One hidden turn or mirror swaps the rows below in pairs. Which row is each named row swapped with?
The rows were stretched afterwards, more along some directions than others.
Bap: 48; 8; 1; 11; -10; 29; -2; -46; 25; -9; 14; 35; -2; -84; 25; -12; -14; 9; -21; -9; 41
lib: -2; -20; -15; -20; -16; 24; 6; 4; 22; 5; -5; -7; -19; -5; -41; -17; -14; 20; -64; 55; 23
Rosi: -5; -22; -24; 2; 12; 6; 16; -18; -1; 32; -6; 24; 21; -14; 5; -17; -34; -15; 5; -1; -55
dabi: 23; 9; 1; 38; 18; 56; 11; -15; 30; 15; -10; -1; 32; -19; -49; 19; -53; 13; 7; -27; -33
pak: -8; -14; 15; 3; 7; 11; -31; -50; 11; 25; 0; 20; 31; -24; -1; 30; -19; 8; 49; -16; -5
pobi: -3; -11; 33; 47; 28; -31; -16; 38; -33; -31; -6; -24; 24; -18; -21; 4; 38; 1; -14; 54; 15
Tukep: -4; -18; -44; 7; -1; -15; 7; 22; -28; 38; 10; -12; -6; -30; -44; 10; -25; -1; -27; 48; -28
Panu: 31; -13; -20; 11; 7; -1; 14; 66; 4; -13; -15; -22; 1; 28; 17; 4; 34; -20; -57; 17; -1
por: 12; 0; 21; 17; -7; 32; 32; 11; 37; -20; -28; -13; 30; 6; 15; -47; 14; -12; -52; 19; 11
dimup: 13; 25; 32; 15; -7; 7; -10; 3; -9; -43; -30; 9; 2; -9; -2; -10; -5; 21; -4; -20; -11
zusi: 32; -1; 34; 45; 29; 12; -34; 0; 9; -37; 9; -11; 33; -28; 27; 25; 47; -11; 48; -41; 31
Per: 0; -19; -4; 0; -14; -2; -19; -20; 13; -8; 10; 43; 6; -45; 34; -52; 9; 14; 6; 24; 14
nafuz: -6; 17; 8; 20; -11; -9; 14; 11; -7; 7; -22; 0; 8; -41; -28; -14; -47; 14; -18; 24; -17
Pemur: 2; -17; -5; 25; 0; 11; -23; 23; -12; -14; 0; 0; 10; -33; -19; -1; -16; -4; 2; 19; -10
Pizov: 40; 22; 39; 32; 0; 36; 9; 12; 34; -52; -24; -15; 9; -1; 8; -40; 31; -16; -37; 0; 34
nat: -12; 9; -10; -6; 3; 1; 2; 39; 49; 23; -38; -49; 10; 66; 8; -40; -22; -11; -33; 35; -37
tir: 5; 47; 26; 30; 12; 34; 3; -6; 20; -17; -11; -27; 3; -32; -52; 9; 15; 22; -52; 30; 55
zedag: -30; 10; 15; 5; -8; -1; -1; -15; 24; 38; -17; 13; 30; -18; -5; -25; -18; 20; -45; 55; -14
bekup: 34; -10; 15; -2; -16; 19; -3; -13; 0; -34; 11; 30; -5; -45; 22; -24; -3; 9; 6; -21; -6
Zezu: -9; 15; 37; -10; -6; 1; -4; -31; -1; 1; -16; 18; 2; -12; -19; 10; -18; 39; -11; -25; 2
Nes: -41; 5; 40; -3; -3; -28; 8; 10; -22; 5; -10; -10; -15; 22; -32; -9; 9; 16; -38; 43; 16
rudet: -45; -7; -23; -14; 12; -11; 4; 18; 12; 28; 9; -17; -19; 26; -41; -15; 9; 16; -60; 55; 12
bisin: 21; 23; 27; 29; 26; 55; -10; -43; 48; 15; -4; 12; 37; -30; -43; 19; -28; 22; 27; -38; 0
vomu: -11; 15; 4; -7; 4; 20; 5; -37; 37; 18; -10; 2; 13; -21; 3; 5; -12; 5; -8; 25; 35
Viki: 9; 4; 34; 17; 19; 2; -18; 36; 10; -25; -31; -35; 43; 45; -3; 18; 21; -15; 24; -23; -11
zum: -4; -4; -36; -59; -23; 35; 9; -51; 51; 37; 10; 27; -34; 8; 46; -29; -18; 10; -11; -25; 9
Nosi: 24; 22; 31; 24; 11; 24; -22; -29; 34; -17; -3; -4; -14; -26; -15; 10; 21; 37; 0; -28; 60
Sop: -4; 2; 3; -38; -41; -5; 27; -8; 2; -24; -22; 10; -43; 2; 40; -50; 1; 1; -44; 32; 19
Moto: -27; 6; -11; 9; 9; 21; -19; -17; 37; 25; -8; 25; -7; 0; -34; -13; -19; 29; -19; 11; 15
kidit: -11; 28; 34; 5; 10; 32; -41; -23; 34; -7; -14; -4; 27; 16; -13; 25; -4; 16; 32; -42; 32
gol: 14; 8; -30; -30; -25; -1; 0; -4; 1; -15; 13; 4; -49; -14; 50; -30; 17; -7; -25; -3; 39
Lar: 16; 25; 25; 22; 11; 42; 15; -5; 26; -10; -25; -33; 23; -35; -41; -12; -13; 14; -31; 35; -12
Mafas: -13; -3; 17; -11; 12; 10; -11; -9; 36; -9; -23; -17; -9; 48; -8; -9; -2; 18; -6; -1; -3
vuru: -22; -2; 7; 10; -15; -14; 5; 35; 14; -11; -17; 22; 18; 10; 16; -30; 30; -4; -33; 41; 23
zitin: 11; 8; -6; -8; -14; -33; 17; 8; 3; -31; -23; 2; -18; 2; 26; -28; 0; 0; -32; 51; 21
dezim: -29; 33; 39; -45; -13; 2; 1; -27; 25; 8; -10; -2; -28; 24; -2; -19; 4; 28; -46; 9; 36
rivur: 6; 22; 50; 2; -10; 12; -14; -81; 3; -9; -3; 43; 19; -58; 15; 26; -28; 16; 47; -27; 13
pekik: -25; 7; 39; -14; -26; -9; 5; -44; -13; -9; -4; 28; 9; -12; 14; 3; -5; -4; -2; 7; 39
Pida: -23; 22; 45; 9; 13; -6; -14; 0; 7; 10; -20; -35; 8; -10; -35; -21; 5; 20; -38; 29; 33
riku: -9; -16; -22; 1; 22; -42; -15; 27; -3; 24; 12; -17; 2; -3; 3; 17; 5; -2; -2; 55; 14
lep: -12; -14; -18; -12; 11; -10; -20; -12; 10; 32; 14; -1; -22; 22; -2; 18; -2; 13; 1; -6; 35
mori: 33; -15; 1; -4; -7; 57; -7; -3; 26; -23; 12; -4; -7; -4; 8; 5; 19; -15; -9; -49; 40
Katuk: -1; 23; 39; -27; -10; 11; -16; -27; 49; -40; -22; -6; -21; 46; 30; -16; 13; 9; 12; -12; 46
Fem: 44; 13; 4; 42; 19; 30; 6; -18; 16; -17; -11; 14; 7; -79; -25; -20; -1; 22; -30; 5; 9
Rem: 21; 25; 22; 4; 7; 3; 6; 26; 1; -10; -22; -38; 13; 5; -11; 13; -3; -10; -18; 16; -15
Sul: 40; -9; -31; 11; -18; 9; 27; -15; 24; 15; -16; 24; 16; -61; 39; -48; -22; -2; -32; 27; -7

Pida is swapped with Panu
Bap is swapped with Pizov
dezim is swapped with Rem
pak is swapped with Mafas
nafuz is swapped with vuru
Pemur is swapped with Moto
kidit is swapped with dimup

One hidden turn or mirror swaps the rows below in pairs. Which row is each named row swapped with?
The rows were stretched afterwards, more along some directions than others.
Dabik: 26; 6; 30; 22; -30; -15; -58; -38; 0; 8; -46; 39; 5; -15; -55; -8; 1; -44; 2
mufam: 10; 18; 26; -12; 21; -17; -48; -20; 53; -2; -5; -35; -44; -9; -62; 21; -18; -2; -34
Temod: 8; 5; 15; 7; -25; -40; -22; 21; 18; -7; -3; 38; -4; 24; 36; 9; 18; 6; 11
gev: -9; -16; 30; 38; -5; -45; -41; -25; -15; -6; -18; 23; -42; -14; -18; -11; -10; -34; -9
gek: 14; -1; -6; -7; 26; -9; -29; -3; 37; 12; -20; 7; -27; 5; 8; -1; -22; -13; 6
suz: 45; 17; 50; 22; 7; 11; -1; -18; -13; 14; 23; -43; 10; 16; -14; -22; -29; -31; 1
voka: -3; -1; 34; 24; -14; -5; -34; 19; -41; -18; 20; 5; -25; -16; 20; -21; -31; 34; -44
Zepam: -7; -9; -3; 38; -4; 14; -24; 2; -25; -32; 22; 15; -20; 15; 19; -2; -42; 5; -30
Tigo: 53; 37; 18; 4; -19; 4; 26; 2; -52; 30; 35; -18; -1; 6; 3; 32; -31; -2; 15
teti: 51; 11; 2; 26; 5; -44; -12; -11; -37; 36; -4; 12; -5; 33; -18; 3; -8; -17; 44
Pabe: 2; 21; 31; -13; 25; -10; -54; -43; 53; 1; 12; -25; -41; -14; -57; 4; -35; -2; -30
Bag: -6; 5; 23; -18; 17; 2; -42; -10; 49; -5; -14; -33; -61; -17; -45; 15; -8; -2; -38
nuki: -2; -5; 18; 41; 1; -27; -46; -37; -38; 15; 3; 27; -66; -6; -4; -15; -50; 5; -18
Voba: 5; 5; 47; 30; -26; -18; -18; 2; -16; -20; 7; -5; 7; -13; 5; -17; -10; 17; -38
Guvip: 30; 39; -7; -3; 13; -5; -7; -32; 14; 42; 21; -10; -11; 4; -28; 12; -41; -30; 47
fon: 51; 7; 14; 50; 9; -32; -9; -40; -16; 25; 18; -19; -2; 8; -36; -8; -33; -49; 22
buz: -1; 1; 9; 15; -15; -12; -7; 5; -50; -25; 22; 15; -67; -5; 28; 15; -33; 24; 6
sig: 37; 35; 41; 23; -23; 14; 19; -31; -13; -23; 63; -23; 14; 23; 38; -16; -53; 16; 10
Roza: 53; 31; 34; 11; 21; -6; -13; -27; 8; 49; 6; -12; -17; 21; -23; 14; -50; -3; 31
luv: 51; 4; 29; 15; -18; -7; -32; 27; -28; 14; -8; 19; -9; 25; -14; 22; 16; -14; -5
notu: 39; 3; 16; 49; -43; 8; 6; 18; -49; -3; 18; -6; 2; 33; 22; 19; -29; -8; -9
nume: 36; 24; 9; 30; -20; -28; -36; -30; 9; 7; -21; 14; -13; 0; -46; 28; -38; -36; 16
sifi: -6; 27; 23; 39; -47; -43; -12; 22; -44; -8; 28; 21; -29; -8; 30; 11; -15; 31; -13
gel: 4; 36; 34; 20; -38; 31; 15; -3; -23; -36; 48; -2; 13; -25; 47; -24; -21; -1; 1
Vel: -13; 23; 55; -7; -47; 5; 3; -19; -21; -17; 0; 5; -19; 8; -14; 23; -19; -4; -7
gofe: 54; 35; 20; 15; -11; 24; -33; -17; 5; -26; 33; -4; -1; -33; -21; -14; -38; -20; -10
Ked: 23; 4; -16; 33; -17; -15; 5; 12; -52; 21; 31; 28; 0; 17; 63; -13; -33; 1; 25
ser: -5; -4; 39; 23; -20; 1; 22; -30; -4; 13; 15; -24; 15; 15; -14; 1; -12; -17; -1
Pem: 6; -4; 13; -6; -25; 1; 4; -44; 9; 24; -23; -15; 6; 9; -36; 5; 1; -32; 21
mapu: 55; 7; -5; 12; -8; -3; 19; 36; -75; 30; 45; 18; -9; 17; 37; -7; -21; 8; 25
Mav: -4; 26; -5; 11; -27; 3; -29; 0; -14; -27; 10; 32; -26; -32; 18; 7; -33; -8; -13
Sute: 51; -10; 22; 36; -34; 3; 4; 24; -94; 8; 24; 9; -35; -21; 18; 3; -17; 5; -6
Vosif: 44; 9; -5; -8; 8; -15; 21; -4; -46; 28; 11; -10; -44; -5; 11; 28; -13; -9; 30
bopi: 11; 13; 22; 27; -13; -4; -29; -4; 9; 7; 7; 17; -21; 21; 24; -28; -7; -8; 20
Sevaf: 13; 29; 36; 15; -3; 3; -42; -2; -41; -38; 40; 8; -29; 0; -25; -4; -48; 10; -12
Viku: 28; -4; 47; 32; -12; -33; -32; -43; -28; 10; 23; 27; -31; 29; 25; -28; -45; 8; 1
vub: 34; 47; -14; -13; 9; 5; -23; -5; 12; 9; 14; -33; -32; -5; -19; 13; -44; 1; -4
pid: 23; 20; 2; 6; -7; -7; -21; -39; 13; 19; 18; 31; -7; -15; -7; -30; -34; -27; 27
Davek: 56; 65; 29; 15; 28; 17; -34; 27; -28; -8; 61; -17; -13; 11; -7; -2; -63; 26; -10
gof: -11; -4; 43; 32; -30; -8; -29; 9; -18; -22; 2; -5; -18; -17; 11; -20; -16; 23; -49
Fena: 37; 2; 17; 48; -1; 9; -15; 17; -36; 13; 15; -10; -28; -4; 23; -30; -35; -22; 10
bur: 8; 11; 28; 5; -36; -41; -12; -13; -15; -32; 4; 38; -3; 33; 23; 22; -17; 2; -14

Sute is swapped with gofe
pid is swapped with mapu
fon is swapped with Fena
Temod is swapped with Pem
voka is swapped with Pabe
Roza is swapped with Zepam

